128 stands for zero in the data rows.
Two rows play each game, the first against the second. How much does the first row win by? 20 is about a draw, 40 a big win and 0 a big loss. Wins can go round in a circle: one row can beat a second, the second a third and the third the first. Each row has two weighted sums of its numbers, A and B, taken from their middle values. A row wins by its A times the other's B, less its B times the other's A.
[130 150 123 119 140 120 148 112 108 110 129 157 131 158  50 118]
[106 182 171  78 133 137 187  82  70 128 141 173 114 179  74 120] -> 26
[106 175 189  75 118 130 191  76  61 121 148 167 117 174  96 112]
[121 143 130 122 172 121 143 118 114 138 128 165 124 156  63 135] -> 19
[135 133  88 125 166 133 128 120 117 123 130 165 138 139  51 133]
[117 135 129 132 149 112 141 127 131 102 141 152 134 148  95 136] -> 22
[107 145 149 126 139 144 142 122 126 120 157 158 118 154 115 110]
[144 137 113 140 185 122 136 139 142 180 125 129  85 150 126 106] -> 28
[132 143 149 149 145 111 131 142 139 135 122 136 120 151 114 101]
[168 108 130 150 124 121  88 147 142 134 101 134 138 104 137  76] -> 19
[120 168 135 115 136 139 137 103 106 144 135 149 124 151  74 122]
[ 80 188 137 101 143 144 157  93  93 138 153 159 113 166  51 159] -> 34
[125 150 118 135 154 124 128 122 120 130 124 154 136 154  27 138]
[116 139 109 137 144 151 124 130 143 160 150 111 115 124 136 153] -> 29
[ 88 171 128 107 153 149 163  98 104 143 164 160 108 177  65 142]
[130 116 113 157 166 109 114 153 158 129 116 130 134 130 116 145] -> 24
[139  96  99 142  99 125  92 147 144 101 115  97 174  77 140 190]
[146 101 124 139  60 126 100 143 135  81 107  91 200  74 150 166] -> 30
[148  98 135 140  58 120 106 151 145 110  96  54 161  77 186 159]
[148 107 128 157 101  61 107 157 151  79  76  89 182 102 130 175] -> 5
[156  85 132 151 100  90  74 157 151  61  88 120 192  84 132 127]
[141 100 123 142  93 113 108 149 145  94 110  95 166 102 148 156] -> 17
[142 115 147  96  77 144 136 113 105 140 123 114 126 116 169 116]
[129 128  88 132 146 140 115 131 135 138 127 121 134 121 106 172] -> 18
[ 84 173 161  64 108 150 171  60  65 130 155 161 109 166  98 132]
[ 47 219 163  72 126 163 187  60  65 160 179 158  83 186  96 142] -> 30
[  7 191 166  86 116 168 168  75  85 154 189 144  96 166 121 160]
[ 89 148 124 123 142 126 134 116 123 119 142 139 129 147  89 181] -> 23
[108 146 146  97 145 140 172  98 100 136 156 168 107 169 111 110]
[120 131  83 134 179 137 123 129 137 153 142 137 115 131 102 166] -> 18
[130 122  88 143 157 112 121 136 138 117 124 152 133 139  88 135]
[ 94 148 133 125 126 132 135 118 122 102 146 139 147 144  89 158] -> 21
[146 109 135 152 144  59 113 156 152 122  87 122 137 128 124 124]
[137 112 146 133 112 123 121 144 139 164 116  86 108 116 206 117] -> 36
[118 125 130 140 119 126 126 143 144 125 134 103 132 123 149 145]
[136 124 142 147 110 115 127 143 140  92 128 135 147 132 133  92] -> 24
[147 102 140 137  61  97 105 143 136  69  89  83 181  86 152 158]
[187  82 113 140 106 126  90 148 140 135 102 104 135  77 168  99] -> 15
[163  87 126 136 132 101 119 148 146 126 110 119 124 121 165  94]
[161  39  99 147 115 137  53 155 158 112 114 123 162  57 158 117] -> 21
[147  85  76 151 162 164 100 163 167 184 143 121 110 108 171 108]
[151 100 111 141 167 124 125 151 153 151 125 134  92 137 161  82] -> 17
[126 111  97 137 127 158 114 143 151 135 145 101 134  96 158 169]
[159  76 102 151 107 121  80 154 155 107 105  97 168  56 155 155] -> 19
[148 103 115 155 122  60 103 148 151  87  90 115 175 104 112 162]
[142 119 110 123 188 149 141 133 139 161 145 145  82 144 147  95] -> 23
[134 121 149 135 153  71 137 138 141 116 110 133 118 142 129 125]
[152 125 151 144 160  95 131 142 142 145 106 137 111 144 134  86] -> 15
[149 113 104 132 172 152 130 133 141 169 143 136  96 121 145 109]
[148 100 112 146 129 106 108 143 145  67 109 135 166 103 112 140] -> 20
[131 109  96 170 142 129  89 158 176 118 127 115 145 106 133 147]
[143  89 110 158 109 124  87 161 166 110 113  91 158  69 170 151] -> 21
[122 111 134 141 131 107 121 145 154 111 128 119 127 121 148 137]
[146 119 134 149 148 114 121 151 153 130 126 133 112 139 148  70] -> 19
[114 140 136 120 173 155 151 125 133 162 170 150  66 168 146  78]
[111 151 146 105 153 170 164 116 119 201 165 137  13 163 175  87] -> 25
[141 125 163 118 144 115 147 132 126 142 125 140  90 156 160  58]
[119 141 117 149 184 123 132 141 147 165 133 131 105 149 114 139] -> 12
[122 149 119 139 148  96 129 122 121 107 118 148 151 147   4 154]
[151 116 155 136 104  58 123 134 126  20  83 136 177 118 110 118] -> 18
[145 128 126 126 132 101 130 122 119  67 107 160 150 133  70 111]
[144 118 119 138 110 120 111 133 128  49 117 151 182 110  88 118] -> 18
[143 117 168 123  74  67 119 125 115  29  85 131 193 110 120 125]
[146 124 131 151 112  97 109 141 134  73 101 138 190 121  88 127] -> 19
[141 114 124 160  99 122 116 158 149 121 120 100 158 116 143 141]
[164  95 141 145 123  74 120 155 144 105  84 123 141 125 148  95] -> 5
[163  77 111 146 126 107 104 159 151 139  98 101 129 105 165 126]
[136 129 136 123 120 100 144 126 116  82 118 151 148 150 100 111] -> 37
[106 140 126 129 174 139 143 124 127 134 150 165 117 159  89 132]
[124 132 130 126 188 161 139 128 130 162 159 175  88 159 126  75] -> 21
[102 147 143 108 181 152 155 112 115 153 162 175  91 158 112 119]
[ 79 161 156 109 148 159 161 104 110 163 167 147 106 159 122 142] -> 16
[113 138 124 112 184 185 158 117 126 193 192 156  42 172 155  74]
[ 75 155 144 110 129 156 153 107 116 134 174 140 109 152 122 143] -> 17
[114 126 128 134 139 133 128 137 147 142 142 112 120 126 151 155]
[123 110 134 136 139 128 124 143 152 144 136 113 114 125 173 130] -> 23
[155  98 136 155  91  83 103 161 152 114  81  62 156  95 167 151]
[134 127 145 145  91 105 129 147 145 119 103  54 129 116 173 158] -> 28
[146 114 138 150  87  89 114 158 148 109  87  65 149 103 158 157]
[153 106 135 155  55 106 100 157 148  98  84  58 174  74 162 160] -> 36
[152 114 105 168 136  92 100 165 167 133  92  93 142 104 132 164]
[142 111 127 151 132  51 118 147 151  86  92 124 153 123 122 139] -> 17
[132 128 131 148  88  82 110 140 139  48  98 100 194 102 115 193]
[122 130 145 134  74  92 122 132 134 103 109  66 151 111 146 197] -> 19
[129 117 138 127  63 115 116 135 132  87 105  82 159  97 151 178]
[153  94  97 154 109 140  68 153 152 113 107 116 173  53 133 154] -> 28
[171 105  75 181 153 133  88 167 165 128 115 138 141 117 113  94]
[126 126 122 155 124 143 115 145 149 130 138 123 143 124 134 126] -> 24
[150 116 127 162  97 124 108 161 152 117 114  85 158 105 158 136]
[143 111 126 148  93 114 115 151 146 112 116  76 159 107 161 155] -> 14
[134 112 135 129  66 118 116 136 132  97 115  82 161  99 152 165]
[ 85 169 167  59  86 150 169  67  71 132 156 134 107 152 124 148] -> 21
[ 98 161 120 117 137 136 140 109 112 130 137 143 132 152  60 182]
[ 98 175 163  75 100 146 164  76  58 124 145 155 129 165  87 130] -> 22
[155 112 137 134 104 123  93 129 122 124 105 138 154 104 123  97]
[173  73 119 156  96 119  63 161 153 112  91 114 167  47 161 116] -> 25
[159 108 137 113 118 157 115 127 118 180 124 134 101 117 185  48]
[152 125 138 105 122 130 133 109 106 105 128 165 130 134 111  60] -> 23
[104 147 128 122 126 151 136 123 128 127 155 125 123 130 124 146]
[123 131 104 137 136 137 121 132 130 132 127 124 142 131  96 153] -> 16
[143  98 104 147 147 141  93 148 148 141 134 136 130 120 134  97]
[146  83 110 152 142  98  84 157 162 105  98 124 154 102 131 145] -> 20
[137  96  91 151 175 142 107 156 166 182 134 123 107 118 154 124]
[146 102 102 154 155 142  90 154 153 176 119 127 114 120 148 102] -> 19
[166  89  87 137 142 171  91 146 144 198 129 123 102  98 176  90]
[154 117 127 142 153 119 123 149 149 171 116 116  87 127 171  92] -> 12
[106 159 133 128 140 118 139 118 127 149 132 115 110 141 111 183]
[117 163 142 119 152 145 144 111 113 200 142 145  71 163 125  91] -> 15
[146 111 162 123  83  80 107 129 121 114  79 113 144 109 151 123]
[137 103 124 128  59 135 104 136 130 101 108  89 169  70 155 176] -> 31
[137 103 116 123  67 143 106 137 128 103 118  96 161  79 154 168]
[157  86 113 140  84 120  89 145 141  92  95 100 180  50 151 158] -> 22
[162  90 114 159  89  91  91 161 156  88  79  75 180  70 154 169]
[153 107 134 130  62 113 106 141 133  83  87  83 166  81 160 154] -> 27
[158 102 134 147  58 110 104 155 144  99  91  55 165  84 173 152]
[139 121 134 147  85 107 118 148 146 120 106  25 147 100 171 170] -> 13
[152 105 118 161  94  93 116 160 158  97  99  80 162 106 156 155]
[143 100 117 153 115 100 108 160 166  86 106  99 148 101 153 145] -> 21
[134 121 130 151 103 103 122 152 158 118 110  62 135 109 166 165]
[158 113 136 150  83  87 105 157 146 106  79  56 153  97 160 150] -> 18
[139 124 139 144  88 106 120 149 146 125 103  34 140 106 169 169]
[157  91 116 160  96 131  68 163 156 137 103  84 152  62 171 138] -> 14
[159  62 104 157 101 121  61 162 163 104  97 101 181  17 160 154]
[161  62 104 150 110 111  72 154 157  94  94 108 176  52 146 154] -> 22
[176  69 127 148 118  87  83 160 154 121  66 107 146  82 170 115]
[170  75 132 137 119  65  92 151 147  79  62 121 160  92 143 122] -> 19
[149  87 115 140  87 113  92 145 143  90 101  95 181  63 147 168]
[154  86 122 151  85 106  87 161 156 105  85  75 167  69 163 167] -> 19
[151  94 132 158  84  95  95 160 155 111  84  68 166  85 171 155]
[123 130 143 144 110 136 130 144 139 123 137 122 131 132 140 122] -> 28
[132 120 114 167 145 132 108 158 159 138 134 132 132 129 126 116]
[130 128  90 146 192 148 122 143 151 215 141 128  77 137 133 121] -> 24
[131 131 114 150 106 108 106 140 140  95 108  98 178 108 107 208]
[153  89 101 148 113 111  85 156 153  69  93 111 189  70 128 172] -> 20
[138 119  87 175 152 125  90 157 166 137 114 118 142 107 114 156]
[124 120  74 154 132 155 104 146 154 126 138 113 143 101 126 169] -> 15
[129 127 105 149 104 113 113 142 141 100 112 103 170 112 109 209]
[118 135 138 139  82 100 127 135 135  90 110  85 155 118 134 202] -> 18
[133 125 132 148  95  89 120 147 147  92 104  80 147 113 147 172]
[140 125 128 158  98  81 115 150 151 112  88  59 148 110 143 185] -> 20
[170  87  96 170 118  78  88 171 169  62  72 111 177  86 129 146]
[156  95 109 148  80 117  92 151 145  89  92  85 180  62 150 164] -> 22
[159 100 121 155  68 117 102 159 150 104  95  59 170  75 169 155]
[140 118  79 154 133 120 106 146 146 149 114  96 134 110 122 183] -> 3
[130 125  90 131 125 129 118 123 123 100 120 144 161 125  74 155]
[ 89 151 136 114 110 140 140 106 107 105 150 138 145 145  90 155] -> 28
[128 117 137 133 127 118 136 136 133  94 128 141 142 137 126 115]
[142 136 155 115 107 115 148 122 108  59 123 152 158 140 100  99] -> 28
[149 124 166 127  99 114 143 130 115  90 121 143 145 136 134  62]
[159 112 137 114 144 159 136 129 121 160 148 164  91 147 159   4] -> 19
[164 102  61 139 158 193 112 147 154 187 144 126  94 101 175  89]
[164 115  51 146 167 146 107 142 143 124 128 156 131 119  90 100] -> 32
[178  97  61 157 163 133 117 160 156 139 119 134 125 122 127  89]
[166 101  72 133 147 149 111 144 140 157 123 118 114 108 150 113] -> 6
[118 121  85 158 152 138 114 149 160 144 136 112 129 122 128 167]
[137 124  67 148 192 154 125 145 152 199 146 121  91 137 135 126] -> 17
[119 132 102 140 156 115 123 130 133 117 124 148 138 143  76 151]
[125 133 112 142 168 146 133 137 142 141 159 154 101 154 123  85] -> 19
[117 146 131 117 165 166 155 123 127 216 165 138  24 163 161  81]
[140 113 138 140 136 122 137 145 149 169 128 102 101 136 197 103] -> 30
[119 124 143 140 111 126 116 137 143 122 130 110 142 117 148 137]
[135 117 129 157 104 106 117 159 162 105 110  81 147 109 157 154] -> 17
[142 124 127 162 103  89 113 156 155 113  94  59 155 106 146 174]
[162 107 114 169 126  51  95 161 162  66  67 111 181  97 116 149] -> 17
[158 111 139 151 112  86 109 145 137  74  91 139 173 113 116 106]
[146 112  94 167 108 132  90 155 157 119 112  92 171  73 135 184] -> 20
[160 112 112 170 137 125 105 167 166 133 110 122 129 119 146  95]
[146  99 126 148  80 107  95 153 151  78 101  88 184  78 148 161] -> 19
[139 112 112 164 123 132 108 162 167 128 131 105 134 116 156 121]
[150 122 101 157 146 148 100 150 155 149 130 131 119 119 134  89] -> 30
[151 118 117 159 148 101 103 149 159 132 105 123 127 112 134 115]
[169  80 109 155 113 100  74 158 158  97  81 109 165  56 146 139] -> 22
[151  75  99 170 128 104  41 163 170 114  92 113 164  78 131 145]
[162  88 124 141 108 115  71 140 139 105  95 129 161  82 140 110] -> 15
[148 102 138  99 109 145 112 115 113 135 124 137 124 113 151  92]
[152  97  95 113 127 172 112 126 127 141 138 128 119  95 156 113] -> 20
[115 156 176  46  91 154 168  66  49 135 150 153 107 148 129 100]
[108 163 186  55  85 147 173  63  44 138 144 151 112 156 120 103] -> 20
[ 89 191 229  34  86 155 201  38   8 154 159 157  90 180 125  97]
[119 147 141  75 109 164 147  82  69 127 153 166 127 143  91 108] -> 9
[ 93 167 179  59 101 152 174  61  44 125 156 169 116 171  96 106]
[ 59 196 188  32 106 167 190  13  37 154 178 160  82 181 116 120] -> 15
[ 90 179 192  43  88 155 186  43  26 137 153 158 109 170 114 112]
[ 68 195 188  26 100 169 193  19  34 152 173 158  80 178 122 120] -> 10
[116 156 135  80 123 151 163  81  77 105 151 184 121 157  81 102]
[ 97 162 140  81 153 171 180  84  93 145 194 180  72 187 113  88] -> 21
[107 158 145  94 157 151 168  92  98 140 172 180  91 171 101  95]
[126 140 126 101 183 172 160 109 115 172 172 166  62 160 135  82] -> 24
[141 131  91 136 168 143 122 127 126 136 130 160 140 130  60 128]
[128 136 113 127 184 128 133 124 123 141 124 159 125 142  70 140] -> 31
[133 140 123 120 166 127 136 119 116 128 123 165 129 144  60 124]
[133 139 100 131 185 120 128 127 123 130 124 164 130 151  38 134] -> 23
[137 146 104 136 174 134 131 128 123 149 137 174 114 157  69  86]
[110 165 178  86 120 133 186  86  73 119 147 180 119 175  92 101] -> 16
[143 124 128 125 133 143 129 122 115 113 137 178 143 130 102  83]
[151 105 118 143 149 107 115 146 145  91 109 153 156 120 114 115] -> 18
[159 115 106 136 158 123 121 136 135 126 113 148 133 121 111 112]
[168  98  69 161 148 135  88 156 154 126 114 143 144 100 112 107] -> 19
[136 132 125 112 125 138 136 114 107  85 131 182 145 143  77  94]
[148 109  82 140 164 125 122 141 145 122 124 150 120 140 119 103] -> 4
[152 116  70 141 179 138 130 138 143 160 137 140  93 145 135  81]
[151 118 102 138 176 151 124 136 140 144 144 165 105 138 125  52] -> 26
[167 119 110 132 181 123 124 135 134 166 116 142 101 131 125  86]
[165 120 119 142 165 126 123 142 141 164 117 140  92 145 139  48] -> 19
[135 135 131 126 156 139 148 124 129 186 142 136  63 156 158  61]
[154 120 141 134 166 100 133 139 138 153 112 134  88 145 146  75] -> 18
[160 104  79 165 176 122 117 164 164 111 119 143 138 118 105 119]
[166  89  79 167 139 132  92 160 163  97 118 144 152 104 124  92] -> 25
[150 117 118 126 139 139 138 129 126 117 140 166 109 148 134  19]
[125 113 128 141 127 116 123 141 148 112 134 120 134 126 148 133] -> 15
[159  92  90 170 133  89  93 167 173  80  94 116 169  95 124 144]
[158 105  56 167 165 101  96 158 166 120 104 123 137 115 113 143] -> 17
[141 123 102 141 136 105 127 137 133  82 116 150 151 139  89 125]
[145 118  61 135 148 136 121 130 127 110 123 162 144 127  76 123] -> 21
[136 138 104 124 137 121 122 118 115  96 120 156 155 135  29 135]
[109 172 157  91 135 124 169  86  78 120 139 173 124 168  50 124] -> 36
[131 140 103 111 146 140 136 108 104 121 133 170 131 143  43 125]
[127 134  72 121 157 171 131 117 121 120 157 173 123 140  70 114] -> 13
[ 85 174 132 118 161 159 167 113 115 156 180 156  87 169 101 128]
[180  89 120 153 118  93 108 163 148  55  89 130 174  98 125 109] -> 14
[123 145 141  96 134 152 157 101  97 118 155 162 120 139 109 116]
[108 143 128 115 181 154 141 119 121 139 161 165 110 147  98 134] -> 27
[ 88 144 132 118 161 151 139 115 124 159 161 141 108 138 123 162]
[107 128 143 125 124 112 125 124 132 112 130 122 137 121 128 170] -> 22
